One turn moves every row onto another: examples first, then more rows asked:
Q578: 3; -20; -2; -14; -3; -12; 1; -3; -5; -5; -2; 0; 6; -6; 6; -17; -5; 5; 0; 7; 12; -3; -1; -6; -3; -4; -2; 7; -14; 5; 7; 5; -3; 7; 0; 2; 7; -4; -5; -7; 2; 12; 2; 5; -2; -1; -2; -16; -3; 4; 6; 21; 6; -5; -3; 0; -14; 8; 12; -2; -8; 1; 2; -6
Q393: -7; -9; -14; -1; -19; -6; 6; 11; -4; -3; 14; -7; 20; -4; 7; -7; -11; 3; 8; 3; -1; 15; -7; 0; 5; -10; 5; 6; -8; 7; 0; 1; 0; 8; -7; 13; 7; 0; -2; 6; -7; 4; 1; 0; 6; 1; -7; -4; 9; 1; -3; 10; 9; -8; -2; -1; -3; 0; 2; -2; -6; 1; -9; 0
Q933: -11; -13; -14; -2; -20; -10; 5; 13; -3; -6; 15; -8; 21; -7; 6; -10; -9; -1; 9; -1; 3; 14; -2; 4; 2; -6; 3; 6; -14; 8; 6; -1; -2; 7; -4; 12; 0; 1; -3; 3; -6; 1; 3; -4; 11; 1; -1; -3; 8; 3; 1; 18; 3; -5; 2; -1; -4; 0; 5; 3; -2; 3; -12; 10
Q705: 3; -15; -5; 5; 4; -15; -9; 7; 3; 3; 2; -7; 5; -25; 7; -5; -4; -9; -1; -2; -2; 4; 2; 2; 6; 2; 2; 4; -11; 1; 1; 4; 2; 10; 0; -4; 3; 10; -3; -12; 0; -6; -11; -8; -3; 1; -4; 1; -7; 5; 7; 1; 11; 6; -1; -16; 7; -4; -1; 2; 3; 8; -4; 5
Q974: -13; -11; -8; -11; 7; -13; -14; 9; 2; -5; 16; -4; 7; 4; 0; -13; -12; -5; -2; -15; 2; 3; 7; 8; 0; -3; -2; -2; 0; -3; -10; -5; 8; 11; -4; -4; 4; -4; -9; -2; -4; 2; -3; 7; 3; -8; 1; -1; 0; 15; 6; 14; 6; 0; -10; 1; -1; -5; 9; 7; -3; -4; -6; -3
Q625: 3; -18; -6; -12; 0; -11; 0; -1; -8; -2; 1; -7; 6; -10; 8; -10; -2; 5; -3; 4; 18; -1; 5; -2; 0; -2; 1; 4; -8; 5; 4; 10; -3; 13; 2; -3; 8; 4; -7; -10; 4; 12; 4; 5; 8; 6; -7; -8; 0; 6; 7; 15; 5; -5; -12; -8; -16; 8; 16; 1; -9; 2; 0; -10
Q22: 3; -25; -16; -6; 0; -14; 6; 7; 1; -8; 2; -10; 10; -23; 5; -6; -2; -7; 5; -7; -4; -3; -1; -5; 5; -3; 8; -3; -4; -2; 4; 2; 2; 7; 2; -7; 10; 10; -1; -13; -11; -11; 1; -10; -2; -3; -8; -9; -4; 18; 6; -3; 13; 5; -2; -6; 5; 6; 4; -4; 3; -4; 5; 6
Q571: 3; -20; -9; -9; 4; -16; -5; 3; 5; 3; 12; -2; -6; 4; 4; -16; -3; 0; 12; 7; -4; 1; 5; 11; 2; 11; -8; -1; -4; -1; 6; -10; 2; 1; -6; -5; 6; -1; -2; 11; 1; 6; -1; 7; 3; -2; -4; -2; 9; 4; 9; -1; 0; 2; 4; -2; 8; 9; -6; 1; -2; -1; -5; -4
Q25: -12; -8; -9; -14; 4; -12; -12; 7; 6; -4; 15; 0; 3; 2; 1; -10; -17; 3; -5; -11; -1; 3; 5; -1; -5; -10; -2; 3; 0; -4; -11; -3; 6; 10; -9; -8; 1; -5; -4; 5; -5; 4; 1; 0; 0; -8; 2; -3; -3; 10; 3; 7; 6; -2; -13; 4; -1; -1; 6; 4; -3; -5; -3; -2
Q142: 1; -18; -7; -12; 2; -12; -2; 4; 9; 7; 17; 4; -3; 2; 8; -20; -7; -3; 5; 5; 0; 0; 6; 8; -1; 10; -5; -4; -3; 1; 5; -10; -1; 0; -3; -5; 2; 6; -2; 12; 1; -1; -4; 3; 5; 5; -3; 4; 5; 2; 10; -6; -7; 4; -2; -5; 6; 7; -3; 4; -3; 0; -6; -1
Q763: 2; -21; -14; -9; 0; -11; 5; 10; 6; -3; 0; -11; 6; -24; 3; -6; -2; 1; 4; -6; -5; -2; -2; -8; 8; -1; 6; 0; -8; 0; -4; 0; 2; 9; 2; -5; 6; 13; 6; -11; -10; -7; 4; -11; -2; -3; -11; -8; -5; 14; 6; -4; 9; 1; -7; -5; 1; -1; 5; -2; 4; -5; 10; 6
Q235: 1; -24; 2; -15; 6; -11; 9; 0; -6; -7; 4; -6; 3; -2; 10; -13; -7; 6; 0; -1; 16; -2; 2; -7; -4; -2; 3; 4; -9; 6; 0; 4; -5; 8; 4; 3; 5; 0; -9; -5; 3; 11; 6; -1; 8; 2; -2; -7; -2; 4; 6; 15; 4; -2; -8; -6; -10; 9; 14; -2; -6; 3; 3; -9
Q49: -5; -7; -17; -19; -6; -15; 10; 11; 6; -9; 4; -5; 4; -3; 12; -17; 4; 0; 0; 3; 13; 0; -2; 8; -4; 6; 7; -6; -8; 6; 2; -6; 3; 1; 0; -3; 5; 2; -4; 4; -9; 7; -2; -10; 2; 0; -3; -5; 19; 1; -7; 9; 2; -1; -10; -2; 2; 5; 1; 8; -6; -16; 1; -6
Q547: 6; -16; -6; 5; 3; -15; -11; 4; 2; 1; -4; -13; 2; -22; 7; -7; -4; -5; 4; 0; -4; 2; 1; 3; 12; 3; -2; 7; -11; 0; 0; 6; 4; 10; -7; -2; 6; 7; 0; -13; 0; 0; -6; -11; -3; -4; -8; -3; -5; 4; 7; 3; 10; 2; 6; -11; 6; -4; 0; 0; 5; 8; 0; 5
Q719: -6; -2; -15; -15; -11; -15; 6; 12; 9; -7; 4; -9; -1; -7; 13; -19; 3; 0; 0; 12; 8; 0; -2; 3; 0; 4; 4; 1; -6; 6; 6; -4; 2; 2; -3; 4; 8; 3; -2; 9; -9; 8; -2; -8; 3; -7; -2; -10; 11; -2; -3; 11; 2; -10; -5; 3; -2; 4; 1; 7; -7; -18; 5; -4
Q685: -6; -9; -10; -10; -2; -15; -15; 5; 4; -3; 15; -5; 1; 4; 6; -10; -18; -2; -4; -9; -2; 2; 10; 3; 0; -9; -4; 6; 7; -2; -7; 3; 9; 13; -14; -6; 4; -1; -1; 3; -2; 4; 2; 2; 6; -11; -1; -5; -5; 8; 4; 10; 3; -7; -4; 7; -5; 4; 11; 3; -3; -4; -2; 0
Q564: -9; -10; -16; -1; -15; -6; 8; 10; -7; -9; 14; -7; 19; -5; 7; -8; -10; 3; 8; 0; 6; 14; -2; 2; 1; -11; 7; 3; -10; 4; 2; 0; -4; 8; -6; 3; 6; -1; -7; 1; -6; 2; 7; -7; 12; 5; -3; -1; 13; 5; -4; 10; 7; -2; -6; -3; -1; 1; 0; 0; -3; 3; -13; 3
Q702: -5; -7; -19; -12; -13; -19; 5; 8; 5; -5; 6; -11; 2; -7; 17; -17; 0; -5; -2; 8; 9; -5; 5; 9; -2; 2; 5; -3; -4; 8; 12; 0; 2; 2; -8; -3; 7; 5; -3; 5; -6; 8; -2; -12; 5; -3; -5; -6; 17; 2; -4; 4; 5; -7; -6; -4; -4; 14; 8; 10; -8; -15; 4; -1
Q655: 2; -14; -15; -6; 2; -14; -11; 4; 5; 8; 10; -1; -1; -2; 4; -13; 1; 2; 10; 8; -5; 2; 7; 12; 3; 12; -10; -2; -9; 0; 6; -7; 3; 5; -9; -10; 6; 2; 2; 7; 1; 8; -2; 10; -1; 2; -8; -2; 10; 5; 7; -3; 0; 1; -4; -4; 1; 6; -4; 4; -5; -2; -6; -3
Q128: 1; -23; -12; -5; -4; -14; 3; 12; 6; -5; 2; -11; 6; -26; 5; -7; -3; -6; 4; -3; -5; -3; -1; -8; 8; 0; 6; 2; -4; 0; 5; 2; 2; 7; 5; -1; 7; 13; 1; -10; -10; -13; 1; -8; 2; -6; -5; -12; -10; 15; 10; 1; 7; -1; 0; -2; 2; 3; 4; -3; 5; -7; 7; 9
Q253: -8; -13; -15; -2; -18; -7; 7; 12; -4; -3; 16; -12; 19; -3; 9; -6; -9; 4; 8; -4; 2; 11; -1; 3; 3; -8; 4; 5; -12; 11; -2; 2; -3; 7; -10; 8; 1; 2; 1; 3; -4; 6; 7; -7; 10; 2; -8; 0; 12; 3; -4; 7; 7; -6; -2; -7; -7; 4; 9; 4; -2; 4; -8; 6
Q424: -6; -11; -17; -15; -12; -18; 5; 11; 5; -7; 7; -6; 7; -6; 15; -18; 5; -12; 1; 4; 12; -2; 0; 14; -1; 8; 7; -4; -5; 10; 10; -2; 3; 1; 1; 2; 7; 5; -5; 4; -7; 3; -10; -2; 3; -4; -2; -6; 16; 3; -2; 15; 3; -2; -2; -3; -1; 7; 6; 10; -8; -16; 1; -4
Q788: -1; -12; -11; -8; 1; -13; -10; 9; 8; 12; 15; 1; -3; -3; 6; -15; -1; -1; 5; 6; -1; 1; 7; 11; 2; 13; -7; -1; -5; 1; 5; -7; 0; 6; -3; -6; 3; 9; 2; 10; 2; 1; -5; 11; 5; 5; -7; 0; 6; 2; 9; -3; -4; -1; -7; -5; 0; 3; -2; 6; -5; -3; -7; -3
Q58: 0; -18; 1; -16; -3; -9; 4; 1; -1; 0; 5; 4; 10; -7; 9; -19; -7; -1; -5; 3; 18; -1; -1; -4; -2; -4; 3; 4; -12; 7; 3; 6; -5; 7; 6; 6; 5; 3; -5; -7; 2; 6; -5; 6; -1; 6; -3; -9; -6; 4; 10; 17; 3; -2; -8; -6; -13; 4; 16; 0; -10; 1; 3; -7
Q653: 3; -22; -13; -7; 0; -12; 5; 10; 4; -5; 1; -8; 9; -23; 3; -4; 2; -5; 7; -6; -7; 1; -8; -5; 9; 1; 6; 0; -3; -1; -2; 1; 4; 8; 6; 0; 10; 12; 2; -10; -13; -8; -1; -2; -6; -6; -10; -12; -6; 14; 6; 3; 12; 2; -1; -2; 3; -1; 2; -4; 2; -7; 7; 2
Q389: 10; -18; -3; 0; 5; -14; -3; 1; 4; -2; -2; -8; 0; -17; 11; -4; -7; -3; 4; -2; -4; 5; -3; -1; 8; 2; 0; 7; -7; 0; -6; 5; 4; 8; -5; -3; 5; 5; -1; -8; -2; 0; -5; -15; -5; -3; -7; -3; -7; 1; 4; 0; 8; 6; 8; -8; 12; -4; -4; -5; 5; 9; 3; 4
Q576: 5; -17; -1; 0; 5; -14; -2; 6; 4; -1; 3; -3; 2; -19; 11; -3; -8; -6; 1; -5; -1; 6; -4; -1; 3; 2; 4; 5; -5; 0; -7; 5; 3; 8; 2; -3; 3; 11; -4; -7; -2; -7; -11; -11; -4; 1; -3; 1; -8; 2; 6; 2; 9; 8; 4; -12; 13; -3; -6; -4; 2; 8; -1; 2
Q795: -8; -15; -11; -10; -2; -14; -16; 3; 3; -2; 15; -4; 9; 6; 4; -15; -17; -9; -3; -14; 2; -1; 11; 11; 2; -6; -4; -2; 1; -2; -4; 1; 8; 10; -13; -7; 5; -3; -2; -3; -2; 3; -2; 1; 4; -9; -3; -2; 0; 13; 7; 8; 5; -1; -4; 2; -5; 2; 16; 8; -2; -2; -4; 3

Q653 turns into Q22
Q253 turns into Q393
Now these:
Q788 turns into Q655
Q578 turns into Q235
Q547 turns into Q389
Q795 turns into Q685
Q702 turns into Q719

